Each row is where one point has got to under a steady rotation. How many steps took it there?
The counts run from 0 to 603.
[102 109 115 119 117  99 137 102 132  99 172  98 109 139 133 118  77 107
 194  99 116 151 110 112 123 119 130 160 115  87 105 106 118  77 135 154
 109  84 119 120 147  93 123 100  75 129 145 147 130 106 164 109 127 121] : 223
[110 141 110  79 131 102 121 104 165 128 161 103 117 105 111 115 139 116
 172 117 147 117 126 123 108 127 107 132 155  83  99 131  83  81 154 130
  94 147 140 121 147 142 117  91 108 133 159 170 137 112 135  99 198  95] : 392
[138 184 152 128 122 164 120 112 127 192 146 155 137 148 133  86 214 171
  89 135 117 128 136 100 115 118 146 109 111 117 169 123 159 130 128 162
 129 166 157 116 131 147 117 127 140 127 127  79 101 112 136 148 143  92] : 6
[110 116 116  62  90 133 166 143 119 102 156  99 137 120 104 148 100 138
 143  82 129 147 119 159 157 109 172 182 107 107 123 134 120 105 131 174
 109 146  84 101 144 102 159  78  96 101 152 107 132 127 141 125 138 131] : 226
[ 69  71 155  89 114 144 142 134 161 144 168  97 150  91 147  92 123 137
 138 118 130 134 130 115 146 142 164 156 147  99 131 155 104 129 147 119
 157 120 140 127 125 182 148 152 104  99 145 152 141 165 131 128 173 153] : 473
[123 156 128 153 151 121  52 164 151 145 107 130 152 122 128 140 171 114
 100 104 111 148  93 111 140 152  88 108 132 155 140  40 138 131 122  92
 126 113 173 120 120 113 162 184 136 140 116 138 136 125 154 126 143  73] : 276
[126 133 126  68 148 124  94  93 166 149 146  40 137 140 161 102 137 124
 122 161 139 143 111  83 117 143 112 116 109  95 124 122 107 105 112 163
 143  83 158 147 103 130 120 118  78 137 123 130 137 123 159  81 138 111] : 385
[120 152 112 112  99 155 117 162 158 131 142 156 149 110 158 143 144 172
 145 106  95 145 132 116  94 135 172 133  98 167 131 104 136 121 174 112
  74 142  91 143 148 109 122 127 145  86 133 129  60  97 148 150 144  86] : 93
[ 82 109 147 153 143 118  85 155 120 151 170 128 189 123 110 147 133 136
 128 128  86 145 114 108  79 123 148 113  63 144 139 152 166 155 104 121
 134 139 150 123 112 111 149 155  80  96 100  87 133 116 118 134 145 110] : 363
[130 153 105  98 148 130 141 101 154 139 102 119 138 101 148 132 175 165
 140 134 191 123 135 126 175 127  92 136 146 122 139 140 129 115 116 149
 147 148 196 156 127 177 130 132 128 114 126 173 154 130 101  67 153 111] : 555
[105 118 145 184 105  96 100 131 148 119 142 148 140 103 119 162  84  88
 154  73 113 108 137 163  90 123 109 149 132 109 107  94 106  91 148 102
 102 129  92 117 170 110 126 144 128 153 106 154  83  80 150 146 140 118] : 505
[118 154 155 184 113  78 143  80 120 115 145 173  72 106  89 136 117 125
 122  81  88 145 150 145  90 105 107 103 160 141 115 117 136 138 148 115
 105  98 132 123 120 106 133 131 120 133 138 129 127  96 164 173  92 130] : 431
[118 123  91  65 135 141  86 146 154 112 133 100 178 115 142 152 136  86
 135  92 117 171 127 154 148 146 141 138  76 130 128  97 130  86 146  97
 135 130 133 108 123 165 156 125 110  87 156 161 151 144 153  98 154 134] : 373
[113 135 146 159 153  91 118  84 115 185 172 119 107 112 112 177 138 134
 135 128 144 109 143  85 109 121  76 113 114  99 141 120 158 137  98 151
  99 124 158 167 110  66 105 131  85 134 105 114 130 118 104 104 110 112] : 121
[133 188  73 130 133 113 155 119 101  84  90 103  86 127 108 125 139 135
 153 118 150 139  93 155 184  84 105 155 152 109 125 129  98 119 101 184
 106 140 147  98 151 134 185 139 138 120 142 146 136  93 147  79 113 134] : 146
[138 151 206 164 118 106 136  81 152 158 143 144  81 122 140 113 102 136
  97  96 139 112 138 128 119 134  93 124 160 119 164 138 139 117  96 140
 128 143 116 139 143 139 100 117 140 209  89 114 119  93 153 152 150 118] : 418
[131 179 138 153 100 140  77 136 148 141 150 163 140 132 156  77 168 127
 107  82  83 143 123 139 129 100 142 144 136  83 111  98 133  95 156 132
 123 128 161  85 152 145 139 143 143 133 130 168  97 109 154 157 132  82] : 0
[130 125 168 110 151 139 127  96 148 174 171  87  79 104 112 131 146  88
 111 112  97 182 166 130 138 122 137 102 109 130 134 134 162 129  98 107
 116 132 147 117  77 177 118 117 100 143 117 163 197 149 143 126 152 116] : 285
[136 119 155 149  88 151 168 163 139 127 123  72  89 101 166 170 131 115
 103 111  96 154 123 181 164 115 149 149 123 133 160  98 112 167 121 145
 105 136  84 108 129 155 172 152 174 174 132 129 134 142 159 146 115 145] : 583
[112  70 149 118  99 121 147 138 196  92 128  68 140 113 151 121 115 124
 157 128 133 156  92 130 121 160 144 145 153 137 143  75  69  93 149 143
 112 104 119 146 143 141 128 117 135 160 140 122 137 124 177 137 187 113] : 486
[130 134 130 101 124 135 116 122 184 105 121 149 136 115 110  88 152 154
 142  89 140 154 129  94 139 125 111 141 174 126 122  61 142  90 145 118
 128  94 180 154 128 136 126 119 101 143 142 163 147 115 130 150 162  47] : 15
[139 116 119 117 106 156 171 126 134 118  93  65 126 109 211 157 152 138
 163 164 161 123 115 123 141 139 141 135  94 123 149  99  90 131 152 156
 109 112 133 186 133 154 151 132 144 125 144 137 110 110 125  67 100 153] : 482
[111 156  80 134 148 118  76 142 117 127 133 114 139 120 184 177 144 124
 151 114  85 146 117 118 102 125 103 105  49 137 125 108 154 137 137 128
 112 109 152 137 124  98 133 153 118  52 128 108  91 114 139  83 102 126] : 369
[135 146 118 150 118 135 113 158 140 125 126 153 172 145 140  99 143 142
 152 158 119 137 121 115  73  91 130 120  68 129 138 122 137 105 163 128
 118  92 172 175 141 139 134 119  92 121 109 113  86  54 111 122 113  78] : 87
[ 77 127 123 116 177 120  84 100 135 149 167 111 161 108  88 139 121 125
 125 133 127 135 135  91  80 162 129  78  82 162 125 151 126 144 117  95
 146 113 135 143 100 134 131 149  64  75 128 115 133 120 140 112 140 169] : 365
[132 156 168 122 104 140 144 137 122 125 143 154 104 110 103 156 113 143
  87  65  72 161 173 162 166 123 159 122 105 171 156 132 178 160 108 139
 142 124 106 106 115 129 164 134 126 112 125 104 128 126 138 165  77 122] : 435
[140 150 169 153 106 169 149 143 143 164 126 139  93 117 193  99 154 151
 103 116 107 164 143 129 151 107 166 125 109 155 175 164 156 166 123 124
 125 137 123 146 142 200 142 155 171 146 100 144 107 104 126 128 105 118] : 173
[ 82 100 143  82 115 185 146 175 128 166 147  96 177 104 167 128 164 154
 135 132 150 109 131 142 135 132 164 141  95 108 172 152 113 149 143 145
 139 176 128 147 145 178 159 139 130 114 155  98 131 154  94 120 172 163] : 475
[116 151 125 152 121 165 173 129 100 126 101 119  99 144 116  89 184 134
 188 153 164 131  86  97 144  97 138 151 142 106 146  80  93 115 156 173
 103 136 129 144 168 111 150 135 134 161 171 112 121 103 131 119 127 128] : 315
[123 185 162 130 124 119 117 120 108 181 142 156 135  87 134 184 167 166
  75 103 111 129 157 150 103 131 151  84  94 190 148 165 139 177 112 103
  93 168 112 132 109 149 158 158 131 106 128 110 116 125 122 146 134 135] : 267
[140 139 130 128 150 127  95 112 116 185 166  78 142 149 196 121 164 119
 143 146  98 139 106  90  99 117 115 118  58  69 149 141 148 122 116 170
 116 134 156 132 121 140 125 126 107 137 106  97 123 124 138  83 137 102] : 383
[151 141 111  64  96 129 179 126 140 132 156 104 133  89 124 160 162 133
 138 126 132 124 154 188 114  93 141 139 116  82 103 137  98 102 151 146
  62 172 129 123 135 145 141  76 113 120 157 138 141 113 118 112 171 103] : 394
[129 186  97  85 140 128  93  95 115 120 119 184 157 113 112 137 171 128
 146  73 145 144 148 157 139 128 126 104 124 128 118 119 136  80 161 109
 140 146 157 119 142 174 140 113 104  80 183 160 147 113 129 103 147 129] : 541
[135 160 103 151 150 142 127 122 130 149 115 137 112 105  91 170 204 107
 135 122 126 164 133 141 162 111 137 115 114 156 128  82 141 127 107  99
  71 178 154 107 123 156 145 151 157 109 131 182 170 125 141 112 160 125] : 280
[131 124 147 126  95 150 135 134 151 181 141 120 180  89 172 150 158 168
  67 128 130 105 183 141 142 128 179 145  80 126 140 132 127 129 133 140
 113 149 155 139 120 141 133 139 134  75 104 158  80 122 112 142 111 115] : 99
[ 90 146 153 136 166 132  75 133 136 144 135 158 127 101  80 106 110 124
  82  69 123 129 144 131 142 152  92 122 143 158 154 121 160 142 105 107
 210 136 131 106 133 151 137 150 114 124 126  98 133 119 134 151 142 146] : 439
[102 100 166 131 125 122 113 149 164 142 130  99 123 117 109 141  71 105
 155 124 155 107 119  93  92 147  96 125 117 151 128 101 103 110 135 121
 122  83  68 186 145 102 125 128  76 185 111 128 104  78 133 131 121 131] : 499
[ 87 121 159 103 134 138 131 140 140 149 116  94 127  79 107 150 134 127
 118 135 192 102 131 121 108 157  74  99 165 151 126  94  74 162 146 119
 145 100 137 163 134 151 163 158  95 161 164 122 154 132 103 128 139 161] : 574
[104 143 128 151 144 115 122  98 138 112 151 129  95 143 122  87 153 131
 137 107  62 199  92 102 126 142 158 118 153 153 160 103 145 144 118 135
 128 116 157  76 116 129 127 150 147  89 146  91 130 146 198 157 129 122] : 451
[ 72 139 169 161 158 124  71 136 134 149 161 165 114 109  82  99 103 127
  87  65 115 133 135  99 136 133 114 131 148 144 149 126 168 147  94 110
 193 122 129 110 131 130 140 169 106 128 111 109 124 123 135 157 117 136] : 438
[131 140 102 128 149 162 143 142 141 132 114 130 155 113 119 106 143 152
 128 171 152 112 148 119 122 109 143 130  71 142 120 174 114 106 139 136
 129 129 159 167 124 165 137 116 110  89  86 148  85  51  94  88 109 124] : 85
